Each named move below is a turn or a mirror, shown by a few rows before and after it. Which moves, in which order, take the first row of each later pair to the second? The first pair is answered.
move N:
  8.9 -11.0 -15.7 -14.3   2.4  -3.3  31.9 -21.5 -16.0   3.6  34.5 -13.8 ->  28.6   1.6 -19.9 -30.7  -0.4  13.7  13.8  10.8 -26.3   2.7  18.3  12.5
  8.7  23.4 -15.5  -8.4   9.7  13.4 -12.0  32.9 -50.7 -12.6   2.6  38.9 -> -31.1  -2.6 -10.3  21.5   9.7 -19.1  23.7 -32.3 -34.3  -9.1  34.7 -19.9
 13.4   3.5 -21.6  -2.9 -18.5  10.3  -3.5  49.5 -15.3  20.2 -27.9  24.8 -> -26.8 -18.2 -14.1  28.0 -15.6 -18.7  32.6 -16.0   1.7  19.4   2.3 -34.0
move K:
-38.2  26.9  -8.9  15.4   5.7  18.8 -53.6  12.3 -23.8  17.9 -16.7  22.9 ->  10.8  29.1  18.1 -29.0  -0.4  29.3 -51.3  18.6 -11.4   1.5 -29.2  21.1
-12.2 -21.5 -25.4  34.4  -1.6 -19.8  25.5 -40.8  -2.2   3.5  35.0 -18.4 ->  42.7 -13.3   7.2 -19.2  -5.5  -5.6  19.2 -47.0  18.0 -20.2  27.8 -18.2
-11.7  15.5   3.9  17.1  12.4  -4.6 -17.8 -32.7  32.3   6.4   3.7 -20.3 ->  35.2  -3.6  11.0 -13.6  -4.3   1.7  17.4  19.3  24.5   7.8 -23.8 -22.8
 -5.4   4.6   2.1   1.2   1.8 -23.7   6.9 -56.0  -1.9 -14.6  25.9 -31.5 ->  33.5 -14.4   3.4 -24.3 -12.6 -19.1  45.2  -8.1  -8.4 -11.4   4.2 -31.7
move W:
-30.6 -14.6  -9.8  34.7   2.6 -15.8  36.0   9.2 -10.6  12.7   5.9 -25.4 ->   5.5  32.3  11.5 -14.1  18.5   3.2 -18.2 -18.1 -15.9 -37.4  30.2  18.1
  1.7  -9.2  -5.3   8.7   0.7 -12.7  20.3 -16.0   4.9  16.2  16.2 -18.2 ->   2.1  10.7  -6.2   5.3  12.8  -6.5  -5.4 -24.3  -7.8  -1.6  29.0   5.6
 32.4  19.2  11.6 -37.3   1.1  19.3 -32.1  12.8   0.6 -13.6 -16.3  25.6 ->   3.3 -21.1  -4.5   8.8 -15.0  -1.1  20.4  41.2   6.1  33.5 -39.0 -10.3
move A:
  3.4  17.7  10.0  -6.2   7.4  11.1 -37.1 -17.5  26.6 -14.2   5.7  -8.3 ->   3.3  13.2  12.2  -7.1   2.9  12.7 -34.4  -1.4  31.9  -4.5  -8.0  -9.4
-15.9  -2.4  -4.0  18.3   0.1  -4.2 -14.6 -18.4   1.8  -0.4  10.0  -3.7 ->  14.1   0.2  11.9 -12.2  -2.4  -0.5 -10.6 -15.5   0.7 -22.7  11.9  -3.5
-15.8 -17.9   1.7  11.2  -7.2 -21.6  21.1   3.4   1.7   7.3  -5.8 -19.6 ->  -9.7 -12.9   8.6  -3.3  -2.9 -18.8  23.2 -12.9  -7.6 -15.6  11.9 -15.0
-22.4  -1.1 -13.8   6.7   9.7 -12.3  -5.3 -43.3 -11.6 -16.4  30.4  -8.9 ->  40.3  -4.5   7.8 -45.3  -4.0   4.8   0.5  -4.1   3.3 -17.5   0.3  -2.2
Now pairs of rows:
Between the rows of a pair lie 2 to 4 moves.
  4.7  31.1 -11.1 -26.5  28.7  32.5 -54.4   0.5 -15.5 -13.8  28.5  44.0 -> -21.4 -39.3 -26.6  23.8   1.3   2.9  45.9  36.0  -7.2  45.3  -3.2 -29.9 -> N, A, W
 -2.3 -16.4   3.8   4.5 -19.4  -3.3  37.4  22.1  -2.8  17.1 -24.0 -34.0 ->  -8.7  11.7   4.6 -10.8   1.4  -6.5  15.2 -33.3 -27.3 -33.5  33.0 -15.8 -> A, A, K, W
 29.1  23.5  10.2 -19.3  -1.8  33.1 -33.2  65.5  23.9  28.5 -43.4  46.1 ->  17.2  19.5  51.4 -37.1   6.6   0.2 -13.7 -64.5  58.2 -18.0  23.9 -13.4 -> K, K, N, A
 10.3 -13.5 -18.8   0.3  -2.2   4.8  26.7  46.9   1.3   6.4 -13.3  -1.1 -> -28.7  10.9 -15.1  30.0   7.3   1.4 -24.8   2.4  24.1  21.0  -8.3  -2.2 -> K, A, A, A
-38.8 -38.0 -26.9  33.6  -1.4  -8.6  40.5  12.5 -10.9   7.6  -8.4  -7.7 -> -27.6  17.6 -22.7  11.2  17.1  18.2 -42.4  -5.5 -12.7 -17.8   1.6  47.0 -> K, N, W, W
-17.2 -17.9 -13.6  22.2   7.2   0.9  -6.0   3.7 -11.1  22.1 -26.8   5.4 ->   2.3 -11.4   1.2 -11.3  16.6  -2.4   6.3 -29.8 -27.6 -22.9  10.9   7.3 -> K, K, A, A
